128 stands for zero in the data rows.
Each row of this table is followed by its label. One hidden rule gives the labels. It looks at one to three of the table's principal directions, none of them among the few with the most spread.
[130 129 128  86  98 118 124 144 141 137 135  89 127 131 145 159 111 150 140 113 126 107 162 113 146 130  82 127 136 137 143 148 123 136 112] Q126
[ 74 130 104 109 161 117  94 116 136 114 192 137  88 129 170 121 118 130  93 126 161 106 158 116 162 167 124 118 102 108 152 127 145 131 153] Q205
[ 63 130 132  79 137  89 109 141 111  67 129 141  99 146 160 151 184 109 155 162 112 132 123 131 164 136 167 160  77  77 131 147 130 116 147] Q386
[129 136 120 114 137 132 113 116 148 144 155 106 137 115 156 130  81 157 121 120 146 117 157 122 131 122  85 116 134 137 130 114 139 150  98] Q386
[147 127 133 151 107 133 135 133 132 142 108 125 135 140 119 126 152 112 123 114 123 124 113 132 120 136 144 120 147 141 100 144 121 131 153] Q205
[136 128 122 144 120 134 132 134 113 120  96 136 141 122 113 128 143 109 138 139 128 140  91 149 115 115 139 152 119 115  98 118 133 118 132] Q126
[107 128 128 139 161 111 131 118 104 122 145 167 114 124 120  98 135 113 102 148 139 141 121 121 140 132 163 133 115 103 148 110 143 122 145] Q386
[161 114 107 167 114 160 151 142  93 127  76 142 144 104  62 130 123 107 143 138 132 152  67 162  87 103 118 167 119 126 113 101 125  91 121] Q126
[150 136 120 160 137 149 120 127 114 118  93 142 150 110 112 116 134 111 136 136 125 144  85 171  96  99 141 152 119 122 107  99 126 116 110] Q318
[ 81 139 142 119 168 109 106 113 110  54 106 182 116 154 167 124 196  89 156 180 102 165  67 157 139 116 219 171  70  70  92 119 130 118 141] Q318
[166 140 131 105  85 121 135 138 157 166 121  63 156 133 145 162  99 164 144 101 118 106 161 121 120 114  69 110 171 171 108 149 114 158  96] Q968
[121 129 133 125 120 109 125 128 140 163 168 126 106 147 147 112 135 124  78 101 147  98 169  92 164 171 135  93 155 138 144 154 135 148 175] Q318
[139 133 151  89 123 121 131 123 147 137 140 109 135 136 151 142  97 161 143 124 112 127 162 103 142 115 102 117 140 140 155 133 121 147  89] Q126
[103 116 114 164 152 154 152 139  75  53  61 198 118 116  69 120 190  69 160 181 110 170   6 176  95 113 210 201  65  71  96  99 138  56 151] Q891
[163 135 124 105  88 131 151 147 130 165 115  92 132 126 118 141 101 147 117 113 127 105 144 111 138 131  82 136 159 147 141 131 130 126 111] Q205
[114 128 127 128 137 116 122 131 107 100 110 143 128 128 122 131 155 112 147 152 118 148 108 149 123 113 150 151 104 108 122 121 123 117 127] Q386
[162 132 113 149  94 156 118 134 159 154 111  83 157 120 135 147 111 136 136  92 139 105 123 148 100 125  85 113 154 162  75 140 123 143 123] Q126
[122 139 145 128 145 115 130 123 110  93 102 167 120 154 140 123 178  97 139 156  99 153  74 146 130 118 201 158 107 102 112 125 120 117 139] Q882
[150 137 141  91  98 110 138 126 163 173 150  73 143 139 160 151  85 173 127 104 127 104 183  89 144 128  72  96 172 163 126 151 129 169 103] Q882
[178 123 132 173 118 174 156 132 135 148  98 129 145 113  76 112 119 129 127 105 113 125 107 140  85 122 129 112 158 166 137 120 113 106 114] Q126
[144 130 140  59  75  93 162 146 143 186 145  62 141 127 140 160  68 181 124 114 138  98 198  61 168 128  41 115 173 146 145 151 149 162 101] Q205
[104 120 127 134 148 133 127 131 101 112 130 173 108 116 111  96 141 102 104 146 144 135 115 120 149 142 158 148 100  87 156 108 151 105 152] Q126
[119 134 124 123 121 110 126 132 142 147 154 111 119 136 144 130 132 133 105 107 138 100 153 113 140 150 124 103 147 140 127 150 132 142 153] Q891
[115 107 123 136 149 114 149 125  88 145 152 158 111 104  75  96 101 131 101 149 152 148 162  99 142 132 114 126 122 113 193 102 143 114 132] Q386
[136 133 115 107 105 138 117 138 147 133 129  93 133 127 150 158 107 143 138 109 134 107 129 134 127 128  87 133 131 139 112 137 127 133 115] Q205
[114 118 130 121 131 150 145 144 124 117 141 157  90 127 106 116 138 114  99 112 129 101 115 105 148 166 155 129 120 115 183 138 137  87 159] Q882
[ 82 131 131 136 191  89 109 103 108 106 176 174 105 134 142 101 144 118 106 151 135 150 139 130 139 128 181 116 104 105 160 116 129 137 145] Q968
[137 134 143 112 103  99 132 132 150 167 155  96 121 153 148 132 135 144 107 100 123 102 189  94 152 153 117  85 171 161 142 167 115 158 146] Q126
[ 58 123 155  59 124  99 145 151 151 104 190 144  54 168 162 138 173 125  91 103 117  66 165  49 207 211 183  98 124 105 197 198 143 108 201] Q386
[134 132 113 157 148 141  89 100 149 160 171 129 126 129 163 102  99 129  85 104 166 119 156 131 133 148 109  97 139 144 116 115 134 160 143] Q126
[131 143 140 110 135 111  86 109 162 141 173 109 112 166 191 131 134 143 112 102 117 113 187 124 151 147 129  88 147 160 149 153  95 167 127] Q218
[141 131 118 129 132 106 117 117 119 156 154 123 118 144 140 129 112 132 105 123 140 134 149 127 137 131 113 121 141 144 139 125 115 149 133] Q968
[110 123 115 126 142 116 118 127  94  91 106 143 128 123 115 139 145 115 162 170 121 167 104 160 117 102 135 169  88 102 119 107 120 113 112] Q218
[158 128 143 132  91 126 157 149  99 109  46 132 147 143  93 145 181 101 173 157  86 159  72 152 111 100 161 174 125 118  91 133 109 106 123] Q386
[142 147 132  78  96 129 118 136 161 119 105  71 157 133 178 178 107 160 176 125 109 114 125 138 125 100  81 145 131 136  84 138 125 149  76] Q318
[148 126 133 124 103 115 143 142 114 157 129 129 110 149 113 124 142 117  99 114 125 118 140 109 149 150 134 125 151 139 156 145 117 124 156] Q386
[111 126 115 137 162 150 124 121 107  99 125 167 116 107 113 106 121 116 123 153 137 143  96 143 124 124 145 158  92  96 146  89 145  98 118] Q218
[153 124 128 146 102 144 159 151 116 121  79 127 142 124  85 145 149 112 151 124 108 130  73 147  97 113 142 149 134 134 107 136 120  99 132] Q318
[144 131 119 119 113 137 131 140 120 127 105 112 138 117 116 142 117 134 144 132 123 129 119 144 118 111 102 151 125 129 130 117 124 117 102] Q968
[ 88 139 121 150 190 132  88  94 132  79 142 167 130 123 169 110 143 113 138 157 134 154  92 166 112 113 176 138  83  97  90  98 139 135 123] Q386
[131 131 120 107 123 122 131 133 126 145 147 115 119 123 129 133 100 144 113 121 138 114 151 114 141 133  97 129 135 133 158 124 132 128 117] Q218
[ 64 123 143 119 215  93  95  79 123 100 205 178 105 128 166  91 109 143 116 165 142 165 181 107 154 126 159 100  91 100 178 101 138 156 116] Q318
[147 143 123  86  81 120 111 133 180 169 147  40 150 134 183 168  85 177 139  93 136  87 195 110 141 132  40  97 168 170  97 158 125 176  99] Q218
[124 127 122 135 120 133 124 143 106  86  78 140 134 131 114 147 173  98 166 149 108 148  68 170 108 108 158 171  97 105  95 126 116 102 131] Q205
[104 132 124  90 130 101 127 135 120 125 148 116 118 123 140 138 114 144 126 139 135 120 156 112 152 128 107 136 119 112 154 127 139 131 117] Q218
[178 132 112 219 157 173  99 110 127 131 108 148 153 116 101 105 136 105 127 104 124 150  79 207  52  98 153 115 136 168 110 101  86 122 117] Q318
[121 143 120 150 161 134  82 108 131  75  99 128 161 120 155 138 151 123 186 157 106 166  96 204  80  75 146 147  92 122  76 103 103 138  81] Q891
[109 144 129 125 185 111  68 101 132  90 163 144 121 139 177 129 135 134 143 137 112 150 141 174 116 101 153 121  98 129 157 113  92 146  93] Q386
[ 96 147 139  32 124  70  75 114 172 128 191  55 129 153 234 180  88 193 160 126 121 113 238 103 174 116  54 100 129 142 145 156 111 198  71] Q882
[149 128 127 133 118 115 151 145  92 130  98 135 131 126  86 134 142 117 136 141 111 144 103 144 114 105 138 154 131 128 147 121 113 108 120] Q218
[101 120 131 101 133 144 145 139 126  90 117 139 117 115 117 139 128 132 152 147 118 126 107 118 133 130 133 152  98 100 142 124 144  95 116] Q968
[119 128 115 148 154 158 116 119 120  85  99 148 143 103 119 124 129 118 160 156 125 154  79 170  95 100 139 160  90 106 101  93 134 106  99] Q968
[158 133 116 136  95 147 131 138 146 152 108  90 151 119 129 144 111 136 133 106 135 109 121 138 111 124  89 127 151 150  88 133 131 135 120] Q386
[124 128 141 152 156 153 121 100 166 141 166 141 122 130 147  93 115 139 100 107 135 114 158 106 129 156 145  76 146 149 135 130 135 144 138] Q891
[ 88 123 127 130 158 148 126 117 143  95 137 143 132 101 133 116 117 135 142 144 139 127 119 123 121 129 135 125 100 102 113 113 160 118 120] Q386
[126 133 128 115 111 105 117 131 139 138 138 102 126 147 152 147 142 133 131 116 124 117 152 126 138 136 119 114 141 143 115 154 114 149 139] Q968
[155 122 126 171 130 143 140 132 107 138 110 156 124 131  87 109 149 101 109 118 123 137  95 145 107 131 161 129 138 139 140 123 112 107 151] Q882
[130 116 123 166 128 123 127 133 108 137 130 149 114 133  96 109 162  99 105 117 134 132 130 136 124 146 156 114 134 135 144 139 113 118 172] Q318
[123 123 132 135 132 117 139 130 108 131 130 153 108 139 110 111 151 110 107 135 126 134 127 117 142 144 159 130 128 120 151 131 126 116 156] Q968
[152 109 120 142  91 126 185 155  74 134  61 133 141 112  43 135 141 110 153 162 119 160  87 130 110 106 119 176 127 115 114 115 133  90 130] Q891
[101 129 125 136 158 136 107 122 123  72 110 150 138 117 136 136 149 114 167 152 118 151  82 168 103 101 159 151  84 100 102 114 127 115 113] Q891
[169 138 161  27  59 104 173 173 158 180 153  56 110 153 137 183  83 189 119  71  94  61 201  54 174 144  62 103 193 177 229 187 106 134  94] Q318
[ 30 139 124 108 217 105  86  94 115  39 158 188 108 118 185 107 153 113 145 197 136 161 102 147 147 118 193 161  42  47 113  88 165 124 121] Q126
[171 140 129 107  93 127 134 143 121 148  95  99 143 134 127 146 117 136 139 127 113 128 126 138 129 107  96 154 144 140 128 122 114 131  96] Q968
[158 134 132 106  83 127 133 144 143 140  97  80 150 137 137 163 125 144 159 117 109 119 135 133 122 113  91 134 148 151 102 147 112 140 103] Q882
[163 136 132 133 100 131 134 133 139 149 104 100 147 137 128 138 131 135 138 117 113 124 132 136 115 119 114 123 156 156 106 138 112 139 115] Q126
[109 123 134 158 177 100 134 112  93 134 158 180 118 115 100  83 131 113  91 145 144 151 134 120 131 123 171 116 123 109 170 105 140 128 148] Q126
[139 126 136 106 106 130 140 139 147 159 147  99 129 119 126 131  95 155 115 102 135  99 175  93 144 140  86 103 156 147 160 142 135 137 118] Q318
[180 142 137 144 109 149 146 129 140 158 102 115 148 132 121 122 118 134 121 110 112 121 113 134 109 117 126 124 164 158 116 123 119 132 110] Q891
[128 111 127 136 135 111 149 132  88 143 138 156 108 125  81 109 125 119 105 141 137 147 142 109 140 134 132 132 127 121 181 118 126 112 145] Q882
Which label does each new row get?
[130 133 140  98 110 112 133 133 147 138 136  97 133 139 147 147 121 151 139 119 116 115 160 109 140 128 108 113 146 143 131 150 122 146 115]: Q968
[160 124 123 184 134 147 142 135  88 125  82 168 134 120  70 101 161  88 121 138 117 155  70 167  94 111 173 154 125 124 130 104 113  95 141]: Q386
[151 133 123 118 104 130 130 134 157 174 158  84 129 128 139 139  92 158 104  85 139  90 175 107 133 145  78  91 170 170 146 148 123 147 124]: Q218
[108 118 129 122 139 113 140 135 107 138 159 155  94 127 106 106 131 120  87 126 142 118 152  97 158 157 144 120 127 115 190 131 138 112 160]: Q386
[149 142 117 129 105 151 115 119 180 169 139  70 162 111 167 133  78 163 121  97 154  94 163 120 121 132  60  97 163 159  73 128 150 168 106]: Q218
[135 129 134  99 100 122 120 140 139 127 116  95 138 133 143 154 127 141 154 123 116 122 150 127 135 120  98 131 132 135 125 144 116 138 109]: Q126
[181 125 128 154 101 170 151 140 108 125  44 126 170 103  76 127 124 119 169 150 109 159  77 164  86  83 112 173 127 127  97  93 124 103  83]: Q882
[ 79 136 148  85 162  85  97 119 108  71 134 154 115 143 167 131 165 122 160 176 103 161 142 137 156 107 169 153  79  82 153 122 118 134 108]: Q205
[181 133 129 119  82 146 142 144 149 180 115  75 155 114 118 140  82 160 125  94 130 101 162 116 120 119  58 113 174 168 136 132 124 142  94]: Q882
[130 132 140  88  95 105 141 145 133 117 102  92 143 140 138 171 139 144 174 135 100 129 130 125 128 107 111 141 132 132 109 153 116 135 106]: Q882
[180 132 124 137  87 137 154 148 114 149  74 103 155 124  93 146 126 127 148 126 112 135 100 149 101 100 104 153 151 148 108 123 113 118 105]: Q968
[161 115 152 147 121 163 145 131 129 137 114 154 116 138  93 105 138 118 117 111 106 130 128 114 128 144 154 114 144 146 177 134 107 106 134]: Q126
[110 132 123 121 135 109  95 126 131 121 152 125 113 144 156 133 148 121 121 121 131 122 153 138 142 140 135 117 120 128 138 142 113 141 144]: Q882
[144 123 125 132 103 126 153 139 130 159 131 116 124 133 110 133 120 129 108 107 136 110 129 106 131 145 116 116 156 145 126 146 132 128 152]: Q882
[130 128 132  89  99 129 149 147 149 146 138  93 128 121 133 153  95 156 127 106 132  93 148  93 144 138  85 120 146 137 141 148 144 129 118]: Q126
[184 133 126 135  37 168 158 163 162 156  49  59 172 125 112 162 141 130 160  97 112  93 101 137 102 128  84 135 172 162  40 160 129 124 126]: Q891
[125 132 123 138 135 132 115 129 123 106 110 132 138 123 130 136 142 118 148 135 122 138  99 158 109 109 139 143 111 119 107 121 122 123 121]: Q126
[184 127 126 158 103 173 138 126 170 187 138  94 147 118 118 121  77 153 100  70 143  93 149 115 106 142  79  82 183 186 126 135 125 143 121]: Q205
[114 135 117 147 154 130 107 113 135 118 138 129 141 113 142 119 123 131 132 134 138 133 128 151 110 115 129 121 118 126 107 112 134 138 117]: Q891
[172 130 115 116  67 150 148 158 157 181 122  65 142 117 119 157  87 153 113  74 142  74 144 111 123 143  55 112 177 170 121 153 132 131 125]: Q318
[ 59 125 140  84 135 104 107 133 127  51 116 143 109 150 169 155 191 108 177 167 106 141 110 131 157 134 174 158  70  75  99 152 132 119 146]: Q126
[ 34 101 111 129 208 102 111 114  80  75 198 214  59 121 112  97 145  97  92 163 161 150 127 113 162 162 186 137  57  65 206 110 148  93 182]: Q126
[153 119 139 111  92 109 158 150 114 183 147 121 100 145  98 118 123 130  78 101 133 103 178  76 169 165 112 109 170 149 197 154 121 125 161]: Q882
[143 137 136 115 111 131 133 131 145 129 108 105 150 129 143 146 122 141 150 125 115 124 119 131 119 111 116 132 138 135  98 133 128 139 105]: Q318
[145 133 133 117 133 128 112 112 152 158 166 113 125 139 159 128  89 153 107 105 137 118 168 111 140 135  99 100 149 154 150 130 120 157 113]: Q126
[130 129 116 132 109 132 121 137 142 143 138 111 120 136 139 137 134 122 111 101 141 101 130 126 133 152 118 116 141 141 112 149 128 131 157]: Q882
[ 63 119 133 108 213 148 118 102 101  57 160 217  80 112 129  83 121 118 118 185 130 160 110 117 157 139 184 162  52  59 206  74 155  82 112]: Q891
[138 115 131 171 129 119 151 138  80 117  86 169 126 132  67 112 180  86 133 151 112 164  82 150 106 116 183 151 120 117 126 123 112  99 158]: Q882
[160 119 133 174 135 170 136 115 153 162 147 139 126 126 108  99 106 131  93  87 137 113 134 116 110 152 132  82 162 168 145 131 121 128 144]: Q205
[117 130 135 136 150 102 119 113 121 123 140 138 131 135 136 120 139 127 132 143 124 149 140 133 125 116 147 117 125 127 125 126 120 146 127]: Q386
[158 138 129 127 107 138 111 119 154 134 103  89 164 135 159 153 116 143 164 124 117 137 124 152 106 100  96 129 139 150  69 129 114 158  93]: Q126
[ 83 133 145  67 127  82 101 120 163 135 194  99 105 155 201 143 122 157 116 114 137  98 214  77 188 161 109  87 134 127 150 169 134 173 141]: Q126
[162 128 138 112  89 132 156 143 141 151 110  94 138 139 115 153 117 147 142 110 108 115 134 113 123 125 102 121 160 160 129 150 114 129 114]: Q968
[120 116 148 169 170 155 135 103 144 133 160 170 118 119 110  75 124 128  97 117 133 129 150 104 123 152 167  78 138 139 164 122 135 125 145]: Q386
[176 133 120 102  73 118 128 136 159 232 174  56 132 130 149 132  54 172  69  69 168  76 229  73 167 159  21  80 200 181 156 148 135 178 127]: Q205
